Look-ups in named tables: a row name and a column name give one cell, copied from the table.

Rapus =
         Kov  Nozupo
Bivofu   100     127
Tilozen   95     189
Rem       93      86
Loril     94      94
Zefe     154     119
Dileb     95     184
Mufatis  141     139
Fura      99      51
Bofane    72      50
Rovufe   211      94
Mimoto    95      93
Lod      134      83
Mal       95      80

Kov of Mimoto is 95
Kov of Lod is 134
Kov of Fura is 99
Kov of Zefe is 154
Nozupo of Fura is 51
Nozupo of Loril is 94
Nozupo of Rovufe is 94
Nozupo of Zefe is 119
Nozupo of Mimoto is 93
Kov of Loril is 94
Kov of Rem is 93

Rofodek:
,Saz,Gubom,Pef,Goradu,Ritafak,Zif,Vove
Dalef,183,128,84,197,133,71,146
Reden,125,122,169,46,238,172,77
Voganuz,158,236,169,67,205,115,179
Zepiv,95,69,156,88,78,48,95
Zadefaf,153,49,205,212,187,183,131
Roz,225,77,51,107,115,161,102
Zitadut,117,244,175,57,120,186,188
Niraz,53,48,155,55,141,76,96
Vaga,112,205,161,213,138,121,181
Mogerod,114,158,122,207,102,218,48
Bom,222,245,72,96,215,121,69
Zat,67,163,58,109,149,207,215
Pone,123,54,120,144,177,195,210

Niraz, Ritafak: 141
Mogerod, Saz: 114
Vaga, Saz: 112
Vaga, Goradu: 213
Zadefaf, Goradu: 212
Zitadut, Saz: 117
Pone, Saz: 123
Dalef, Pef: 84
Zitadut, Vove: 188
Vaga, Ritafak: 138
Dalef, Vove: 146
Voganuz, Vove: 179
Bom, Saz: 222
Zepiv, Goradu: 88
Row with the largest Saz: Roz

Fubepe.csv
,Kalot,Bofek,Lasig,Visig,Bubaf,Mez,Tunepag
Pib,0.2,0.6,0.2,0.4,0.5,0.5,0.7
Maz,0.4,0.3,0.5,0.4,0.3,0.3,0.3
Lodul,0.6,0.5,0.2,0.2,0.2,0.3,0.7
Tep,0.3,0.7,0.8,0.3,0.3,0.0,0.4

What is the Tunepag of Tep in Fubepe?
0.4
What is the Mez of Maz in Fubepe?
0.3
What is the Bubaf of Lodul in Fubepe?
0.2
What is the Mez of Tep in Fubepe?
0.0
What is the Lasig of Lodul in Fubepe?
0.2
What is the Bubaf of Pib in Fubepe?
0.5
What is the Bofek of Maz in Fubepe?
0.3
What is the Tunepag of Maz in Fubepe?
0.3
What is the Bofek of Pib in Fubepe?
0.6
What is the Lasig of Tep in Fubepe?
0.8
What is the Tunepag of Lodul in Fubepe?
0.7
Which row has the largest Bofek? Tep

Punuruk:
           Duv   Raso  Figed   Fidu  Loziro  Zegedas  Kuzutu  Tuvaru  Lugiz  Suzizut
Kunuk    0.503  0.496  0.425  0.276   0.487    0.756   0.569   0.650  0.401    0.266
Libu     0.578  0.520  0.761  0.531   0.416    0.504   0.683   0.933  0.814    0.688
Lonad    0.286  0.679  0.798  0.047   0.570    0.426   0.608   0.861  0.293    0.435
Vivasav  0.319  0.363  0.392  0.231   0.400    0.611   0.122   0.253  0.914    0.486
Namen    0.423  0.842  0.275  0.262   0.500    0.502   0.576   0.703  0.324    0.433
Nuzono   0.786  0.474  0.356  0.454   0.475    0.441   0.718   0.846  0.261    0.130

Suzizut of Namen: 0.433
Duv of Namen: 0.423
Fidu of Nuzono: 0.454
Kuzutu of Nuzono: 0.718
Duv of Kunuk: 0.503
Duv of Nuzono: 0.786

Puz =
,Fisit,Sab,Solisu,Feb,Nimage,Sivud,Sonon,Zol
Fab,-0.38,-0.76,-0.73,-0.30,-0.41,-0.66,0.99,-0.39
Fem,-0.56,-0.59,-0.64,-0.67,-0.52,-0.61,-0.47,-0.49
Ludigup,-0.14,-0.74,-0.73,-0.36,-0.64,-0.90,-0.13,-0.28
Rofegi,-0.38,-0.82,-0.61,0.46,-0.25,-0.44,0.10,-0.33

What is the Nimage of Fab in Puz? -0.41
What is the Nimage of Rofegi in Puz? -0.25
What is the Sab of Rofegi in Puz? -0.82
What is the Sonon of Fem in Puz? -0.47
What is the Fisit of Rofegi in Puz? -0.38
What is the Fisit of Fem in Puz? -0.56
What is the Fisit of Ludigup in Puz? -0.14
What is the Nimage of Ludigup in Puz? -0.64
What is the Sivud of Fem in Puz? -0.61
What is the Zol of Ludigup in Puz? -0.28
What is the Sab of Fem in Puz? -0.59
What is the Feb of Rofegi in Puz? 0.46
What is the Nimage of Fem in Puz? -0.52
What is the Solisu of Fab in Puz? -0.73
What is the Sab of Ludigup in Puz? -0.74
What is the Sivud of Fab in Puz? -0.66
What is the Sonon of Ludigup in Puz? -0.13
What is the Sivud of Rofegi in Puz? -0.44
What is the Solisu of Rofegi in Puz? -0.61
Which row has the largest Zol? Ludigup

Tez =
fields: Ruvir, Kalob, Lamek
Lepu: [206, 152, 94]
Vigoluk: [233, 59, 233]
Zoza: [210, 105, 68]
Debo: [170, 111, 107]
Fekudef: [52, 82, 165]
Zusilo: [157, 110, 232]
Sogisub: [168, 176, 17]
Gifuvi: [184, 117, 64]

What is the Lamek of Fekudef in Tez?
165
What is the Kalob of Vigoluk in Tez?
59
What is the Lamek of Gifuvi in Tez?
64
What is the Ruvir of Vigoluk in Tez?
233
What is the Kalob of Lepu in Tez?
152
What is the Kalob of Zusilo in Tez?
110
What is the Ruvir of Debo in Tez?
170
What is the Lamek of Zoza in Tez?
68
What is the Ruvir of Zusilo in Tez?
157
What is the Kalob of Sogisub in Tez?
176
What is the Kalob of Fekudef in Tez?
82
What is the Ruvir of Sogisub in Tez?
168
What is the Ruvir of Gifuvi in Tez?
184
What is the Ruvir of Fekudef in Tez?
52
What is the Lamek of Debo in Tez?
107
What is the Kalob of Gifuvi in Tez?
117
What is the Lamek of Vigoluk in Tez?
233
What is the Kalob of Zoza in Tez?
105
What is the Lamek of Zusilo in Tez?
232
What is the Lamek of Lepu in Tez?
94
Which row has the largest Ruvir? Vigoluk

Table Vus
cols = Vogelo, Sumol, Gaz, Fereta
Puru: [114, 142, 202, 131]
Mubev: [69, 24, 85, 200]
Tanid: [137, 124, 147, 128]
Tem: [152, 91, 139, 231]
Serut: [154, 147, 149, 209]
Vif: [144, 169, 128, 95]
Dag: [244, 215, 79, 53]
Zev: [129, 137, 123, 165]
Zovo: [129, 163, 175, 93]
Zonef: [91, 161, 29, 30]
Nalufi: [176, 155, 79, 87]
Peme: [218, 186, 109, 117]

Tem, Sumol -> 91
Serut, Fereta -> 209
Vif, Fereta -> 95
Nalufi, Fereta -> 87
Puru, Fereta -> 131
Tem, Gaz -> 139
Serut, Sumol -> 147
Serut, Gaz -> 149
Puru, Sumol -> 142
Peme, Gaz -> 109
Peme, Fereta -> 117
Dag, Vogelo -> 244
Zev, Sumol -> 137
Mubev, Vogelo -> 69
Tanid, Sumol -> 124

Table Toliso
,Tizo,Kasa,Fivuri,Gik
Punaku,161,147,114,237
Bofal,62,135,147,137
Damenod,144,166,146,128
Telo,146,128,150,170
Neluge,121,128,144,91
Fivum,124,163,151,116
Kodefe,127,156,120,174
Zam,98,118,109,164
Dizafi,99,118,140,99
Gegis,131,143,144,174

Kodefe, Fivuri => 120
Fivum, Tizo => 124
Neluge, Gik => 91
Zam, Tizo => 98
Telo, Kasa => 128
Neluge, Tizo => 121
Telo, Gik => 170
Zam, Kasa => 118
Telo, Tizo => 146
Punaku, Tizo => 161
Fivum, Fivuri => 151
Damenod, Gik => 128
Gegis, Fivuri => 144
Damenod, Kasa => 166
Dizafi, Gik => 99
Gegis, Gik => 174
Dizafi, Tizo => 99
Kodefe, Tizo => 127
Kodefe, Gik => 174
Row with the largest Fivuri: Fivum

Benez:
         Derog  Beguba  Nese  Fabe
Fidep       72     136   226   142
Zogoted    152     114   107   157
Zuf        152     132   151   146
Pefakip     62     125   237   132
Salar      148      98    98   157
Gosari     209     113    91   152
Vup        162     206   149   171
Kar        234     113    33   133
Mabiseb     94      94   232   113
Fefori     233     118    19   139
Degezep     82     131   216   134
Rez        181      74   135   136
Gel        144     251   185   231
Mur        153     152   153   152

What is the Derog of Kar in Benez? 234
What is the Derog of Zogoted in Benez? 152
What is the Nese of Degezep in Benez? 216
What is the Fabe of Zuf in Benez? 146
What is the Fabe of Kar in Benez? 133
What is the Fabe of Rez in Benez? 136
What is the Derog of Vup in Benez? 162
What is the Beguba of Mur in Benez? 152
What is the Fabe of Zogoted in Benez? 157
What is the Beguba of Gel in Benez? 251
What is the Nese of Zogoted in Benez? 107
What is the Derog of Mur in Benez? 153
What is the Fabe of Fidep in Benez? 142
What is the Nese of Salar in Benez? 98
What is the Nese of Gosari in Benez? 91
What is the Derog of Fefori in Benez? 233

